In the data rows, the value 128 means zero.
Here is a table of points, one per row:
[100  66 162 110  50 118 155 164 195 154 138 144 134 159 129 154 129 110
 152  87 115  92  55 110  93  86  87 128 132 103 176  72 120 116  56  87
 128 140 121 176 120 174 122 109 130 114 171 148 103 170 160 111 129  89
  53 146 100 182 156 175 151 140 111  64]
[236 179 120 175  70 143 104 113 112 119 120 122 154 158 107  94  63 166
 123 137 109 136 193 108 176 112  54 115  95 176  97 127 167 169 133 213
 116 155  83 155 103 127 175 167 120 138  76  97 114 147 142  90 110 138
 175  74  66 161  82 132 135  89 164 189]
[ 58 227 150 112 194 103 189 133  94 153  99 115 108  42  90  78  80 149
 142 108 117  74  89  70 172 129 169 165 174  92  97 103 168  89  45 159
 166  94 116 218 162  64  69 122 170 123  72  96 121 115  84 115 144 103
 126 127 107 112  76 126 140  99 112 109]
[ 83  98 143 103 130 162 163 136 184 123  80 145 144 126 238 146 197  69
 133 113 140 213  93 129 101  53 116  77 140 129 113 153  70 150 189 110
  21 119 136  67 175 134 156 158 122  65 159 132 136 157 117 157  90  95
 149 117 121 149 120 141 114 135 145  80]
[171  98 130 160  49 139  87 117 151 139 191 129 115 110  68 125 156 134
 170 130 138 123  97 151 113 156  66 147 122 151 169 104  84 126 118 165
 162 146  56 131 185 146 115 141 149 144 157 159  77 148 129 108  93 136
 154  60 164 141  93 166 117 144  93  76]
[106 122 127 150  84 126 100  43 122 135  62 140 109 124 164 166 168 103
  98 103 198 246 159 169 105 173 137  78 126 138 136 173  44 106 207 165
  94  80 165 105 112 183 121  91 121  97 118 106  83 174  48 120 116 110
 121 159  79 111 133 149 131 131 140 176]
[ 81 131  92 147 193 163 171  83  65 152 126 124  65 103 154 109 112 140
 138  87   0  93 117 123 138 128 156 185 166 155  36 133 202 124  84  95
 234 131  88 158  90  78 117 155 142 133 106  91 103   0 112 139 155 183
 176 221 127  58  82 120  73 114 109 122]
[116  89 191  89 184 154  33 130 134  74 157 183 108   9 157  42  69 166
 120  96  52 145 109 130  94 215 226   9 105 145 163  75  12 130  86 165
 224 255 110 107 255 163 101 158   0 194 155  60 203 126 185 158  97 249
 255 133 227 150 207 155 122 148 255  94]
[ 37 101 134 153  78 150 189 131 107 115  88 122  67 147 153 125 157  74
 103 146 178 167 162 146 113 138 152 153 146  92 186 159  61 144 209 122
  55  94 182 106 134 149  91 123  98 166 155 123 162 126 152  96  99  89
 112  66 110 132 156 133 155 144 148 164]
[141  90 123 153  78  95 185 109 142  96 168 172 189 154  59 120  86 209
  99 163 158 145 156 118 151 154 126 168 127 197 165 158 120 119 114 124
 153 102 129 104 107 150 152 114 160 155 141 157 127 127  78 199 109  75
 120 165 105 159 118 114 124  93 174 136]
[173 160  39 175 143 146 149 132 126 127 132  85 145 167 109 116 138 161
 125 121 135  81 198  85 142 138  72 103 139 139 129 156 134 112 164 152
 138 191 124  99  74 175 200 158 130  70 131 163  65 100  52 104 119 151
 172 116 132 144 181  31 174  81 131 174]
[ 53 162 145 112 240  72 120 118  88  99 124 145  50  18 227  65 183 163
 171 110  59 106  86  88 111 179 213 139 115 111  58 179 245 107 111 115
 171 110 105 142 190  49 122 242 128 191 122 113 109  54 191  48 131 150
 204 177 170  23 119 141  64 110 150  55]
[ 84  79 140  95 114 181 107 163 124 168 107 135 138 167 114 205 219 106
 144 153 140 120 121 132  69  92 114 121 102 113 141  90  84 171 150  90
  64 167 161  57 131 159 112  76 156 157 149 174  91 197 128  61 157  84
 145 151 205 143 162 179 112 196 130 157]
[110 109  94  20 100 119 115 200 130 105 169 118  96 131  84  90  49  96
 109 157 157 111 167  88 145  62  86 170 115 130 181 171 104  89 115 115
 135 119 137 100  86 101  89  88  64 141 196 114 156 171 124 175  87 158
  70  79  89 125 135 136 192 148 176 200]
[ 76 103  84 145 122 116 140  90  82 125 127 103 129 176 147 171 189  42
 111  69 185 162 188 121 145 171 140  89 165 131 162 153  30 158 183 109
  27 126 134  25  78 167 143 194 115 144  85 133 110 134  60 114 151  46
 178 134  84 156 127 101 103 134 134 135]
[  0 117  96 210 196 139 161  64  56 191  98  64 114 124 231 172 231 208
 178 127  21 160   8 171  49 145 245  80 198 204  80 146 113 190 185  76
  72 128 189  77 178 104 193 235 164 234  12  91  63 103  19  12 142  63
 254 255 135  33 132  90  52 136 153  54]
[ 80 159 155  92 166 163 115 103 104 116 122 124 136 152 148 195 143  94
 116 114 193 166 130 128 171 103 129 177 146 130 203 109  87 127 130 150
  73 103 188 108 101 148 145 104 130  90 231 114 191 122 146 160 156 197
 106 123  93 142 167 119 123 179 125 100]
[ 77 125 147  85 131 187 114 212 168 113 126 127 177 147 119 186 114  85
 121 134 188 124  99 133  79 141 103  98 144  92  87 113  80  90  84 132
 153 125 126 148  97 122 123  37 160 102 144 146  92 186 205 122 140 157
  44 116  98 167 193 141 140 150 122  69]
[124 158 175 104 187  79  98 149 118 113  63 255  76  99 108  76  13 135
 133 105  98  73  90  40 164 162 194 195 135  79  84 180 214 142   6 130
 218  86  91 202 121   0 133  67 140 129 126  57 147  47 190 154 173 159
  60 155 141  42  59 124 136  67 129 112]
[101  93 143 142  74 130 146 156 172 190 146  81 165 191 126 153 192  69
 160 206 121 101  25 179  76  55 133  98 129 130  69 102  85 115 115 156
  92 130 160 113 132 141  97 148 132 144 174 184  82 158 112 101 186  40
 146 135 127 105 168 202  68 203 129  58]
[ 56  74  69 167 124 156  97 103  75 198 154  56 223 148 141 157 224  55
  88 112 122 104  79 152  51 120 163  30 149 161 106 108  94 219 173  99
  57 161 176  80 147 250 117 161 187 173 121 207  55 146 119  86 148 105
 167 137 144  87 201 160  64 210 131  92]
[176 154 125  96  54 126 171  73 122 127 136 142  91 169 157 102 119 179
  80 113 148 140 136 110 180 170 105 136 121 171 136 110 184 106 152 124
 158 135 112 138 106 156 159 148 154 121  85 174 145 160 104 149 159 172
 122  94 108 113  76  86 158  69  63 202]
[213 205 137 102 120  62 160 117 167 112 156 136 135 184  80  98  32 160
 146 118 191 121 176 136 183 151 105 160 119 102 179 139 136  90  75 118
 139  80  41 140 167 129 111  98 136  80  96 166 190 148 143 161  68 136
  77  77  92 165 161 159 172 148 107 235]
[ 69 106 147 127 129 181 132 152 124 136 112 126 132 139 130 225 179 116
 132  92 157 182 119 115 163  58 107 126  70 150 124 113  98 139 121  72
 105 123 193  94 118 121  97  72 138 104 178 127 103 167 147 150  95 140
 117  64 145  81 130  96  64 158 127 102]
[188  76 133 182  51 147  64 136 156 156 160 161 136 104 123 114 175 129
 138 178 126 118 114 188  82 142 135  65 125 156 162 107  57 169  69 183
 131 166 142  91 151 152 114 255 112 153  88 148 142 173 152 163 114 127
 192 144 209 151 146 131 171 217  67  75]
[ 73 154 203 132 244 105 129 205  39 112 107 144  59   0 221  64 146 119
 159 108  68  54  83 109 121 104 255 162 102 141  34 186 255 148  37  57
 192  83 154 169 204  25 123 115 110 170  38  96  99   1  95  86 190 131
 146 194 128  72 126 178  41 169  56 107]
[149 135 142 133 213 133 143 102 111 136 159 123  90 127 122  88  66 216
 173 105 121 108 104 103 165 181 135 154 100  69 123 126 224 118  94 166
 167  79  99 157 147  53 105 104 137 147  80  66 149  81 100 159 138 158
 105 141 119 132 108  77 136  76 134 156]
[186  84 112 149  97  91 125 121 143  98 136 167 168 116 148 125 156 108
 104 111 161 137 163 171 187 166  99 140 152 153 155 116 127  84 136 152
 109  96  69 135  82 139 134 146 133 188 156 167 133 127  49  85 126 151
  94 114 155 149 166  72 150 126 150 159]
[ 36 118 115 145 146  98  39 165  72 106 122 165 145  66 185   0 187 163
 114  96  66 161 146 195 111 146 219   5 123 206 114  95  70 147 172 111
 105 172 160 110 185 176 181 210  90 157 127 128  98  52 120  97  87 149
 255 218 197 153 157  94  69 117 168  77]
[173 165 150  60 122 112  81 168 181  61 110 137 101 161 148 174  76  68
 196 116 227 166 114  77 188  94  46 169 155 100 145 134 110 104 137 136
 106 124 170 187  66 133 126  78 140 139 195 115 165 153 185 178 111 141
   1  97  98 189  89 126 126 131 126 165]
[211 175  89 121 161 108 142 152 190 118 147 147  72  84  60 116 106 185
 156 160 103 132 177  55 150 138  64 180 135  87 113 160 213 118  61 118
 182 123 102 160 108  77 108  68  51 107 132  56 149 102 174 171 111 133
 117  86  99 140 123  82 201  69  73 155]
[198  50  96 165 118  75 152  37 120  97 142 128 156  77 113 106 128 165
 146 200 173 149 154 169 142 147  97 102 160 135 138 108  86 131 168  84
  76 160 163  98  88 153 161 101 160 105 137 134 170 140 126 132  78 168
 116 132  86  71 123 121 144 119 138 180]
[118 152 108 117 165  68 125  84  78 160 170 124 136 104  86 131  69  92
 122 156  78 153 127 108 101 168  76 162 100  73 145 110 206 107  80 101
 180  66 147 150 135  24 124 122 120  97  65 102 149 100 105 122 123 116
 138 119 105 146  91  62 128  63 149 142]
[151  86 137  88  94 142 130 188 214 142 175  86 123 165 168 180 147  40
 195 138 112  42 103 208  80  58 100 139 145  54  97  54 119 160 153 135
 121 121 188 117 146 144  84  86  92 117 154 218  60 195 242 154 199 121
  21 158 124 111  33 199  87 238  95   4]
[150  86 167  89  86 161  96 255 193 122 140 135 158 148   0 129  94  88
 168 149 152  92 102 117  89  90  90 173 178  86 167  67  98  85 122 129
 155 154  68 165 113 102  63  19  82  70 171 104 164 188 230 134 164 157
  17  97 165 124 116 184 132 163 154 112]
[225 187 140 145 160  80 153 138  96 176 118 110 156 128  88 144  81 138
  28 107 103  97 153 143 162 130  78 156  40 102 143 153 163 155 190 136
 181 181  60 157  84  90 122 113 153 117  78  85 154 171 115 208 110 117
 118  94 116 191  99 104 181  70  81 160]
[143 195  96 182 192 127 168  61  96 122  86  34 165 216 142 108 134 205
  70 145  58 162 200 209  69 152 152  78 133 147 143 197 172 180 218 159
  72 178  94 135 138 224 180 180 170 120  86 161 176 106  80 144 149  91
 148 140  97 115  92  99  99 104 105 112]
[180 188  85 156  60 179 125  82 175  84 136 136 174 181 125 105 113 168
 117 120 157 124 197 137 172  96  90 156  74 120 112 134  94 102 139 106
 154  78 145 195 144 130 123 130 162 118 162 102 175 127 113 106 133 116
 134 117 105 152 163 125 166  88 128 216]
[189 154  98 125 120 107 115 112  81 164  88  88 126 166 104 184 103 169
  67 136 122 114 133 134 136 137 116 147 111 148 137 181 166 140 179 147
  82 118 118 116  87 177 154 117 116  73 113 177 176  66 133  71 136 137
 174 113 129 152 131 118 206  57 116 188]
[206 134 214 100 102 156 106 197 198  69 136 136 100 138  60 168 123  95
 107 193 186  95 141  63 141  73  84 170 103 100 110  57 159  70  94 139
 123 116 123 138  87 133  62  36 111  67 172 121 109 170 175 193 152 130
  14  60 154 196 138 159 157  83 132  99]
[160  99  96 134 107 148 155  41 144 143 114 125 183 162 115 150 104 108
  95 132 132 160 185 131 167 138 134 147 132 150 133 136 172 101 194 146
 155 128 123 116  99 131 221 199 160  98 136 136 152 116 105 150  71  79
  97 129 192 125 108 142 168 132 110 188]
These points spread out most along one direction. Take the direction at right angles to it along which they spread out most. Go by this last direction. For each point below, how far along it does it lie, from 0 to 99? 50 is the average, and the first point above lies past it. One standard deviation of the points above along it is 16.
[171  98 130 160  49 139  87 117 151 139 191 129 115 110  68 125 156 134
 170 130 138 123  97 151 113 156  66 147 122 151 169 104  84 126 118 165
 162 146  56 131 185 146 115 141 149 144 157 159  77 148 129 108  93 136
 154  60 164 141  93 166 117 144  93  76] 57
[ 81 131  92 147 193 163 171  83  65 152 126 124  65 103 154 109 112 140
 138  87   0  93 117 123 138 128 156 185 166 155  36 133 202 124  84  95
 234 131  88 158  90  78 117 155 142 133 106  91 103   0 112 139 155 183
 176 221 127  58  82 120  73 114 109 122] 23
[180 188  85 156  60 179 125  82 175  84 136 136 174 181 125 105 113 168
 117 120 157 124 197 137 172  96  90 156  74 120 112 134  94 102 139 106
 154  78 145 195 144 130 123 130 162 118 162 102 175 127 113 106 133 116
 134 117 105 152 163 125 166  88 128 216] 51
[ 73 154 203 132 244 105 129 205  39 112 107 144  59   0 221  64 146 119
 159 108  68  54  83 109 121 104 255 162 102 141  34 186 255 148  37  57
 192  83 154 169 204  25 123 115 110 170  38  96  99   1  95  86 190 131
 146 194 128  72 126 178  41 169  56 107] 15
[118 152 108 117 165  68 125  84  78 160 170 124 136 104  86 131  69  92
 122 156  78 153 127 108 101 168  76 162 100  73 145 110 206 107  80 101
 180  66 147 150 135  24 124 122 120  97  65 102 149 100 105 122 123 116
 138 119 105 146  91  62 128  63 149 142] 32
[176 154 125  96  54 126 171  73 122 127 136 142  91 169 157 102 119 179
  80 113 148 140 136 110 180 170 105 136 121 171 136 110 184 106 152 124
 158 135 112 138 106 156 159 148 154 121  85 174 145 160 104 149 159 172
 122  94 108 113  76  86 158  69  63 202] 45
[101  93 143 142  74 130 146 156 172 190 146  81 165 191 126 153 192  69
 160 206 121 101  25 179  76  55 133  98 129 130  69 102  85 115 115 156
  92 130 160 113 132 141  97 148 132 144 174 184  82 158 112 101 186  40
 146 135 127 105 168 202  68 203 129  58] 70
[  0 117  96 210 196 139 161  64  56 191  98  64 114 124 231 172 231 208
 178 127  21 160   8 171  49 145 245  80 198 204  80 146 113 190 185  76
  72 128 189  77 178 104 193 235 164 234  12  91  63 103  19  12 142  63
 254 255 135  33 132  90  52 136 153  54] 50
[ 76 103  84 145 122 116 140  90  82 125 127 103 129 176 147 171 189  42
 111  69 185 162 188 121 145 171 140  89 165 131 162 153  30 158 183 109
  27 126 134  25  78 167 143 194 115 144  85 133 110 134  60 114 151  46
 178 134  84 156 127 101 103 134 134 135] 69
[213 205 137 102 120  62 160 117 167 112 156 136 135 184  80  98  32 160
 146 118 191 121 176 136 183 151 105 160 119 102 179 139 136  90  75 118
 139  80  41 140 167 129 111  98 136  80  96 166 190 148 143 161  68 136
  77  77  92 165 161 159 172 148 107 235] 44
[ 69 106 147 127 129 181 132 152 124 136 112 126 132 139 130 225 179 116
 132  92 157 182 119 115 163  58 107 126  70 150 124 113  98 139 121  72
 105 123 193  94 118 121  97  72 138 104 178 127 103 167 147 150  95 140
 117  64 145  81 130  96  64 158 127 102] 62
[150  86 167  89  86 161  96 255 193 122 140 135 158 148   0 129  94  88
 168 149 152  92 102 117  89  90  90 173 178  86 167  67  98  85 122 129
 155 154  68 165 113 102  63  19  82  70 171 104 164 188 230 134 164 157
  17  97 165 124 116 184 132 163 154 112] 55
[100  66 162 110  50 118 155 164 195 154 138 144 134 159 129 154 129 110
 152  87 115  92  55 110  93  86  87 128 132 103 176  72 120 116  56  87
 128 140 121 176 120 174 122 109 130 114 171 148 103 170 160 111 129  89
  53 146 100 182 156 175 151 140 111  64] 60
[143 195  96 182 192 127 168  61  96 122  86  34 165 216 142 108 134 205
  70 145  58 162 200 209  69 152 152  78 133 147 143 197 172 180 218 159
  72 178  94 135 138 224 180 180 170 120  86 161 176 106  80 144 149  91
 148 140  97 115  92  99  99 104 105 112] 54
